In the rows, zero is written as 128.
Where one turn sends some rows of the set: a few examples, then the rows asked:
ziv: [137 117  95  91 128  92 135 127 140 157 101 151 139 126 149 127 114 136
 141 119 115 104 137 137 112 120 139]
Dem: [111 146 106 131 127 105  84  99 128 109 145 105 122 126 148 128 100 101
 144 133 154 127 129 173 139 110 110]
nagoz: [104 114 102  96 139 114  90 143 136 146 152 129 124 150 140  96  97 114
 173 135 146 129 131 149 134  79 120]
lamen: [129 103  99 126 130  80 118  83 179 143 109 132 111 143 160 111 136 119
 131 130 126 122 161 134 131 120 112]
zonis: [141 120 121 103 154 152  90 108 169 157 155 123 120 157 125  96 100 117
 153 124 126 100 121 118 141 103 112]
zuki: [139 126 116 102 145 125  91 113 166 152 124 139 124 149 122 104  67 120
 145 131 132  86 123 102 142  85 123]
nemud: [140 117 118  99 155 155  85 125 169 136 120 139 129 151 153 104  88 107
 161 123 138 100 119 133 122  84 135]
duzi: [110  91 110 113 125 102  89  86 164 139 129 143  99 114 158 116 115 126
 171 110 112 128 134 147 121 126 127]
mik: [109 136 153 149 110 126 114 127 172 153 133 152 105 119 128 141 105 124
 142 113 131 105 130 133 145 119 123]
Fas: [128  83 114 153 138 140  74 101 158 139 129 150 115 129 157 116 102 108
  98 132 129 105 135 154 132 107 149]
lador: [ 87 125 107 129 130  90 112  99 128 187 132 142 123 123 161 108 104 124
 133 128 141 125 139 132 135  89 122]
seza: [136  89  98 148 133 137  94 104 158 158 119 136 119 120 142 129 111 104
  94 151 133 114 156 141 131  99 133]
relef: [102 141  80 145 125 122  95 118 154 112 158 131  96 116 165 126 107 112
 118 122 151 101 158 125 132 100 136]
ser: [157  85  96 139 135 115  91 110 158 140 119 142 117 128 127 123 101 115
  93 131 120  79 135 135 134 124 144]
pirik: [107 118 122 140 137  87 112  89 163 148 127 159 125 156 186  93 125 130
 120 115 134 104 139 143 136 105 141]
manem: [134 127 129 136 130 128 117 156 156 136 108 122 112 133 141 138 125  95
 139 106 145 109 117 159 128 138 116]
zenel: [112 106  99  89 133 106  85 142 147 130 136 135 119 142 136 104  88 117
 183 134 140 124 133 145 129  82 125]
Nuru: [128 129 102  81 126 107 100 134 135 153 150 131 139 148 119 109  78 138
 165 142 125 111 131 138 141 106 112]
pagop: [107 135  78 143 125 122  91 114 160 105 158 126  90 115 162 128 110 110
 123 120 147 104 158 127 130 108 132]
dataf: [117 109 106 109 149  92 102 111 121 154 134 124 122 156 157  92 114 117
 123 100 124 119 106 156 132 148 116]
nomi: [106 131 146 153 114 113 103 120 165 152 130 132  94 126 119 134  98 111
 132 114 136 115 126 131 154 129 102]
Nov: [137 121 104 103 159 140  88 122 155 154 116 111 125 156 138 101  87  92
 142 138 150 115 126 124 134  84 105]
nud: [125 122 111  83 131 112  86 130 137 142 160 133 134 155 127 100  77 138
 168 129 121 109 117 148 142 117 118]
Ziga: [147  97 103 147 144 135 101 114 146 163 147 137 127 138 137 112 122 116
  86 130 126  84 134 144 136 121 142]
mek: [120 154 110 122 116 115 103 111 140 109 137 135 138 111 155 145 102 120
 158 137 147 111 141 169 125  91 139]
Rukap: [140 130 104 127 132 102 130  91 161 164 126 134 142 144 181 113 141 134
 129 130 130 100 150 153 127 124 126]
lov: [129 147  91 112 126 132 116 129 147 103 145 138 121 145 150 132 101 128
  90 123 122 106 153 130 130 140 130]
vumaz: [123 137 131 141 129 112 115 160 144 140  97 134 119 135 145 135 102  97
 125 107 155  99 112 152 133 123 125]
tepuz: [134 116 103 130 133  70  98  80 159 135 103 134 124 150 178 104 102 123
 121 118 132  96 130 149 137 137 122]
kigu: [125 127 119 106 129 100 120 123 152  94 161 136 113 149 106 120 135 125
 138 113 115 117 138 143 136 122 128]
tepiv: [125 146  92 116 129 127 109 127 142 101 146 135 118 149 151 126  96 125
  84 120 125 108 147 130 135 144 126]
navu: [109 145 118 117 129  78 125 130 129 111 149 146 125 154 109 114 108 123
 112 121 134 107 134 129 146  97 132]

Nov moves to zuki
nomi moves to vumaz
lamen moves to tepuz
Now find these:
Dem moves to navu
relef moves to lov
zenel moves to nud
seza moves to ser
lador moves to ziv

Where one turn sends some rows of the set: a few examples, then the rows asked:
vul: [129  95  99 111 125 150 128 105 130 148 132 107  68 123 130 121  94 135
 110 106 111  88 100 148 182 130]
niz: [110 112  93  93 133 129 127 103 145 118 129 152  91 126 162 137 132 159
 105 125 130 104 108 129 144 149]
tapu: [118 124 139 140 137 147 148 124 148 132 126 113  92 100 140 178 124 109
 113 115 130  88 145 154 153 123]
Sepe: [153 146 132 135 140 151 145 105 146 122 148 120  97 120 152 170 114 108
 113 131 121  96 134 139 135 119]
rolab: [124 134 124 150 156 152 117 126 133  88 115 146  95 137 119 145 133 130
  75 127 123 108  96 107 156 104]
Lepat: [110 142 108 109 160 131 105 107 143 122 120 141 102 157 103 131 113 128
  69  99 135  90 135 123 192 107]
Vap: [112 104 101 136 152 145 120 118 120 138 146 124 101 131 119 141  96  79
 113 102 104 142 124 110 173 143]
Naz: [111 141 111 111 159 125 110 103 140 119 124 143 104 156 101 133 109 128
  66  98 134  90 128 119 189 105]
vame: [137  91 108 148 135 142 105 112 121 145 131 104  98 146 142 137 104 118
 133  86 110 103 137 134 145 155]
rakud: [129 125  88 131 145 140 145 102 165 154 130 133  71 133 101 121 115 112
  82 105  98 114 120 155 151 152]
toba: [128 152 135 111 121 124 115 121  94 128 111 144 104 140 130 148 109 119
  84 112 144 132 128 133 141 119]
fudu: [114 140 125 124 135 175 125 150 140 106 134 128 106 116 156 161 130 128
  95 103 139 106 122 119 165 141]
Kov: [142 109 114 130 174 119 150 126 148 124 117  96  83 141 123 132  84 135
 117 116 101 103 131 123 155 151]
tazor: [140  97 103 124 132 136 131  90 134 145 144 162  84 132 132 168 155 129
 103  95 102 101 107 127 175 145]
bez: [153 118 100 115 141 116 114  93 126 132 128 132 118 130 118 124 123 152
  79 119 117 121 119 132 146 171]
vebeb: [158 109  98 122 168 140 126 107 157 127 159 147  94 135 135 132 115  95
 121 122 113 109 114 121 184 140]
refe: [119 109 126 119 141 144 130 101  92 126 105 108 100 122 135 167 105 147
 103 100 139  88 152 149 159 143]
moket: [117 119 111 144 158 131 147 141 129 127 146 118  89 145  97 139 108  99
 112 114 106 137 104 103 161 133]
ger: [118 153 123 124 154 161 136 107  98 117 113 136  65 107 116 140 109 137
  75  96 130 121 127 146 170 123]
zoz: [124 137 108 114 155 139  73 113 125 128 117 145  93 146 107 149 139 127
  81  92 120  94 109 118 178 110]
fub: [147 118 100  97 129 116 142 119 146 166 115 124  92 166 138 151 100 128
 110 101 106 109 102 139 156 140]
fuvi: [107  83 117 136 135 123 135 136 155 132 145 137  82 158 104 157 133 111
 124 105 113 102 124 140 175 129]
Bibi: [116 115 113 146 154 129 145 142 130 130 144 118  89 143  99 141 104 105
 110 109  98 141 108 101 166 133]
pudi: [164 156 120 129 139 133 133 113 119 112 114  96  84 145 152 147 118 152
  91 115 130 112 134 128 150 141]
dibeb: [137 133 113 134 174 137  88 133 117 132 106 131 109 129 112 131 130 115
  99  96 126  96 140 117 129 153]
kadi: [121 128 115 141 139 158 146 110 122 105 114 147  93 146 146 186  93 119
 100 129 122 100 142 114 165 101]
gilu: [119 123 144 137 136 151 146 121 143 131 127 106  91 102 140 175 130 108
 109 115 129  87 141 151 149 123]
Zimum: [110 104  81 134 135 125 142  84 138 127 115 160  69 135 158 147 127 159
 103 117 125 104 119 139 154 128]
doza: [118 129 131 132 150 157 103 124 110 119 109 141  76 115 143 121  93 115
 120 108 135  92 135 128 137 103]
paf: [153 146 135 134 143 149 151 101 143 126 141 116  98 121 151 170 117 103
 107 129 123  95 136 136 138 118]
rini: [135  96 101 123 122 118 114 116 131 161 125 141  98 124 101 123 111 103
 106 136 111  97 107 138 134 131]
Figun: [123 100 108  98 125 102 147 108 155 113 148 135  75 134 133 135 124 116
  84 133 125  94 123 119 182 134]
Nevib: [110 110  92 101 134 122 129 107 146 118 132 151  91 128 163 134 131 159
 102 125 135 106 107 134 140 147]
tutug: [128 138 107 115 156 143  76 115 124 130 117 147  98 151 105 146 139 133
  86  99 121  91 113 117 178 108]
ton: [109 103 103 141 152 148 122 114 123 137 139 124 103 133 116 141 103  76
 116 103 107 144 121 118 175 142]
lepom: [116 156 144 127 162 151 136 125 150 122 104 147  92 147 136 139 100 133
 104  83 117 121 139 139 132 125]
sud: [119 127 124 154 161 140 119  95 134 105 109 119  92 151  95 118  97 128
  85 111 113 104 162 129 148 124]
vikal: [118 103  78 138 136 108 127 100 111 131 112 121  59 137 104 140 124 141
  79 113 122  97 144 142 157 148]
Nivu: [108 109  83 133 127 125 146  86 139 128 113 159  69 139 156 145 129 160
 104 115 127 100 121 130 158 126]
ratu: [ 91 125 102 126 158 155 118 110 128 111 117 157 112 144 136 160 120  92
  71  93 148 102 137 129 159 130]

refe moves to bez
paf moves to Zimum
ratu moves to vebeb
Now find these:
rakud moves to doza
tapu moves to niz

Where one turn sends some rows of the set: a few examples, then the rows asked:
bovuv: [161 121 120 129 141 127 138 109 135 129 130 102 156 136 131 136 136 138
 150 156 139 104 108 138 143 115 119 130 139 112 124 137 128 115  75 118]
rud: [143 127 148 145 120 115 108 116 135 131 141 126 147  95 151 133 131 119
  97 168 117 112 116 145 139 148 128 125 136 113 129 116 132 101 119 138]
Pemiz: [111 151 123 159 126 130 136 131 130 146 152 165 123 111 114 140 111 139
 108 148 118 136  99 135 116 106 159 119 137  94 124 117 150 133 124 130]
pafu: [122 134 111 115 153 139 118 134 132 131 138 143 124 143 107 150 124 164
 154 130 107 151 116 109 118 105 132  81 133 132 105 127 134 132 121 110]
sugum: [170 131 131 137 146 113 130 129 161 142 119 159 138 133 115 122 126 143
 123 164 114 159  90 128 131 108 111 135 126 114 118 114 129 123 101  91]
Fuvem: [157 116 154 134 130 155 120 127 124 129 139 121 130 129 137 125 156 129
 129 138 132 156 115 120 136  93 129 117 168 105 104 113 149 112 114 109]
Bot: [110 137 135 131 133 127 134 118 140 137 129 149 125 137 128 141  86 132
 125 155 117  97 127 133 130 118 142  81 133 131 127 156 126 125 109 113]
vov: [140 120 118 132 133 127 101 130 120 136 147 128 160 113 122 128 165 140
 129 141 118 169  96 117 140 126 133 124 147 104 117  92 136 100 112 133]
fikes: [121 130  99 130 126 123 137 118 133 147 125 132 122 129 129 141 121 142
 123 112 128 146  84 128 129 150 122 191 123 112 137 150 106 118 109 100]
dufe: [117 130 129 133 161 125 131  90 119 135 122 144 152 154  98 123 156 131
 127 111 117 151  97 165 117 152 115 105 113  98 115 132  94 142 102 125]
Namup: [118 115 112 151 153 118  90 100 130 121 129 133 123 148  83 136 147 128
 108 128  93 147  91 122 114 125 120 152 119 127 109 135 104 116 111 113]
Nus: [ 93 138 138 155 145 151 156 117 135 132 147 128 128 144 118 157 119 138
 109 107 120 161  89 171 123 156 138 108 139 116 143 125 124 136 130 126]
motir: [ 91 139 130 125 123 135 107 125 119 132 125 139 120 171 137 110 132 125
 114 102 128 130  89 131 121 112 126 134 130 115 112 107  76 132  98 143]
sas: [ 96 144 133 111 120 104 124 129 130 105 100 135 101 141 111 125 111 157
  95 132 147 126 121 120 116 140 151 128 110 123 133 138 119 121 109 118]
guz: [113  98 122 180 162 128 131 136 135 151 126 137 151 121 144 142 170 116
 124 104 123 159 116 140 134 139 115 113 146 126 115 105 117 125 115 110]
Zipuf: [146 110 125 118 134 125 104 125 143 125 122 119 164 128 131 128 141 131
 156 141 114 129 133 104 149 144 124 102 124 120 120 132 108 108  84 108]
Kemo: [ 95 129 144 157 138 113 119 110 137 153 121 130 143 100 128 128 162 108
 123 114 133 126  97 153 111 156 117 146 112 104 126 136 111 121 138 127]
Kesov: [118 161 136 119 153 124 148 127 149 122  99 151 106 159 120 157 152 155
 120 103 114 155 115 110 134 146 146 103 112 127 139 122 115 129  92 110]
Tupu: [147 134 127 129 131 114 110 125 125 129 115 151 147 140 104 133 122 155
 115 167 102 149 112 132 126 136 116 108  98 104  85 133 128 127 100 114]
gev: [109 122 153 105 143 141 104 103 108 114 101 126 130 139 120 143 169 121
 106 120 114 120 111 102 147 141 121 139 122 120 114 135  95 113 111 112]
ges: [142 127 120 132 145 123 131 125 133 150 118 111 113 133 134 145 121 162
 154 134 123 148 136 111 121 104 110 107 148 103 106 130 133 104 125  85]
vel: [127 135 129 145 136 141 124 134 153 133 160 124 123  89 149 149 133 124
 147 123 121 115 129 115 127 122 152 113 153 120 147 110 133 121 127 125]
Geta: [102 161 141 136 125 146 139 117 148 129 116 130 116 121 125 155 149 114
 105 102 117 125  95 104 151 139 157 143 133 135 158 142 124 102 121 120]
movu: [136 152 130 146 117 150 121 124 148 145 136 141 118 133 111 109 104 120
 115 133 110 153  91 114 128  82 131 107 144  98 123 110 129 115 127 110]
vazu: [132 108 125 140 132 131 153 127 120 147 109 127 117 138 143 155 141 126
 112 122 139 162  92 148 156 143 132 132 156 118 152 171 122 117 110  96]
vebe: [ 85 106 131 159 157 148 123 127 121 128 126 143 108 129 111 121 122 112
 121 101  97 139 106 138 111 120 129 129 137 117 111 114 138 158 122 133]
fata: [122 130 148 133 128 134 133 133 137 130 132 120 124 127 131 145 168 149
 108 103 137 161  93 125 137 189 121 113 129 123 126  84 111 124 111 117]
musiv: [133 129 116 140 136 123 130 136 144 157 115 124  95 122 129 126 126 123
 129 101 102 151  91 126 131 157  93 136 130 124 117 123  81 128 144 109]
Moma: [124 131  94 137 151 127 132 122 144 131 104 137 120 133 113 142 133 117
 129  93 139 158 116 135 130 147 104  60 126 121 128 132 115 122 115 110]
bave: [141 129 157 141 124 125 114 143 157 125 137 130 128 125 147 123 122 128
 108 169 140 120  92 144 120 111 117 127 121 120 121  89 136 134 102 132]
Tabob: [137 133 124 134 122 130 133 126 127 101 121 111 145 134 129 158 144 154
  89 133 150 141 132 124 152 160 135 127 122 122 131 136  89 104 104  94]
Tisi: [114 143 143 150 140 104 123 116 134 128 121 136 134 124 128 116 163 144
  92 133 117 119 104 136 123 121 160 174 127 147 129 129 123 115 116 136]
butul: [141 152 142 134 135 129 121 122 131 109 117 135 110 148 161 160 162 145
 109 111 143 138 116 160 112 115 138 144 111 120 128 150 124 148  94 132]
roz: [134 153 124 146 119 129 127 124 148 145 130  94 118 117 146 126 127 130
 153 124 143 102 128 122 114  98 130 104 131  99 124 125 135 115 108 132]
dos: [134 157 126 135 134 155 164 124 131 111 119 121 135 110 142 133 132 127
 106  95 141 125 129 151 151 143 143  96 139 133 141 131 123 135 122 131]
vuve: [117 150 123 116 110 123 110 123 105 152 106 108 105 147 149 125 131 149
  93 101 134 132 104 128 138 141 102 110 125 120 127 122  94 125 136 119]
mok: [124 106 145 138 163 127 133 132 143 119 128 146 105 151 150 159 153 122
 126 126 126 161  87 165 118 121 127 148 153 146 122 146 116 125 111 129]
Zavab: [134 142 146 155 125 145 130 138 132 126 109 137 108 154 140 126 157 105
 122  96 124 143 115 143 134 114 139  99 126  98 123 134  88 159  89 132]
Vem: [120 129 119 131 132 128 128 121 139 135 133 109 130 147 125 141  72 150
 120 168 122 109  96 137 131 111 106 116 126 118 129 115 112 121 106 111]
gudok: [ 74 129 155 135 164 123 125 116 124 125  99 143 114 140 130 161 131 127
 117 128 110 127 129 142 110 121 128 135 110 114 124 159 116 132 135 109]

Moma moves to sas
movu moves to roz
Now find these:
Tupu moves to pafu
vuve moves to motir
Kesov moves to gudok

Where one turn sends some rows of the set: a few examples, then the rows asked:
vesem: [120 106 133 112 131 142 139 159 132 113 101 105 139 151]
mina: [131 139 128 119 120 129 146 177 122 129 111 101 127 139]
mobi: [152 138 168 123 125 152 127 148 105 123 131 100 135 112]
rala: [150  96 145 132 112 127 131 136 103  91 115 105 143 122]
lipu: [129 139 145 133 125  93 147 146 104 114 105 107 133 133]
lef: [114 148 137 135 126 144 143 109 141 152 101 107 127 152]
rigos: [133 119 122 147 135 148 140 152 126 131 109  88 127 105]
kaba: [144 114 136 121 110 165 120 104 149 155 114  98 143 142]
lapa: [165 120 157 142 135 122 141 146 130 156  97  82 135 128]
dab: [112 124 159 125 103 124 139 122 138 143  92 101 134 134]
bimav: [126 117 132 115 151 126 152 114 135 128  87  93 127 124]
vaseb: [116 131 110 109 121 132 127  90 140 135 126 101 137 142]
tevi: [166 118 155 139 144 126 147 154 112 125  89 100 135 125]
Nelu: [147 130 127 140 118 147 107  89 117 164 123 100 145 142]
zavug: [180 131 148 147 108 132 119 156 100 132 130 112 148 145]
Liku: [135 144 131 143 121 128 159 131 142 165  97 100 136 142]
Zar: [133 112  91 144 130 119 140 120 140 139  99  98 136 144]
deze: [164 143 166 105 113 126 117 112 106 127 134 116 150 155]
tuka: [156 126 135 146 126 132 133  77 133 154 111 103 149 141]
godo: [152 126 118 118 117 106 125  96 128 137 114 116 150 176]
Kabu: [158 121 129 124 141 129 145  97 147 124  94  83 134 122]
lofi: [165 110 138 124 127 133 102  91 107 112 134 107 151 135]
sipo: [126 137 142 120 130 122 161 153 138 111 102 109 126 142]
zetab: [149 118 133 107 124 131 111 153 101  96 134 106 136 134]
kemin: [129 135 121 122 107 137 114 131  99 120 145 129 146 156]
Gir: [180 110 125 127 119 127 103 118  98 131 136  97 155 128]
lemok: [169 114 134 115 127 112 137 158 112  98 123 104 144 128]
Runem: [171 138 115 133 146 114 131 142  94 109 136 109 141 139]
Gonat: [147 129 152 140 114 127 124 168 100 154 128 110 142 150]
Palog: [177 130 140 146 110 118 123 100  98 125 131 102 143 116]
sunez: [163 160 126 135 127 126 124 100 127 168 129 102 139 140]
kuli: [128 145 121 114 140 139 135 136 146 160 110 104 136 162]
Petos: [181 122 110 127 137 159 114 117 122 135 141 102 148 145]
Nagig: [148 139 120 128  94 135 105 116 118 137 152 113 151 155]
lol: [136 130 107 112 123 138 127  88 128 101 123 113 141 138]

godo moves to rigos
zetab moves to tuka
Now find these:
kuli moves to rala
kemin moves to Kabu
dab moves to Runem
vaseb moves to tevi
lemok moves to Nelu

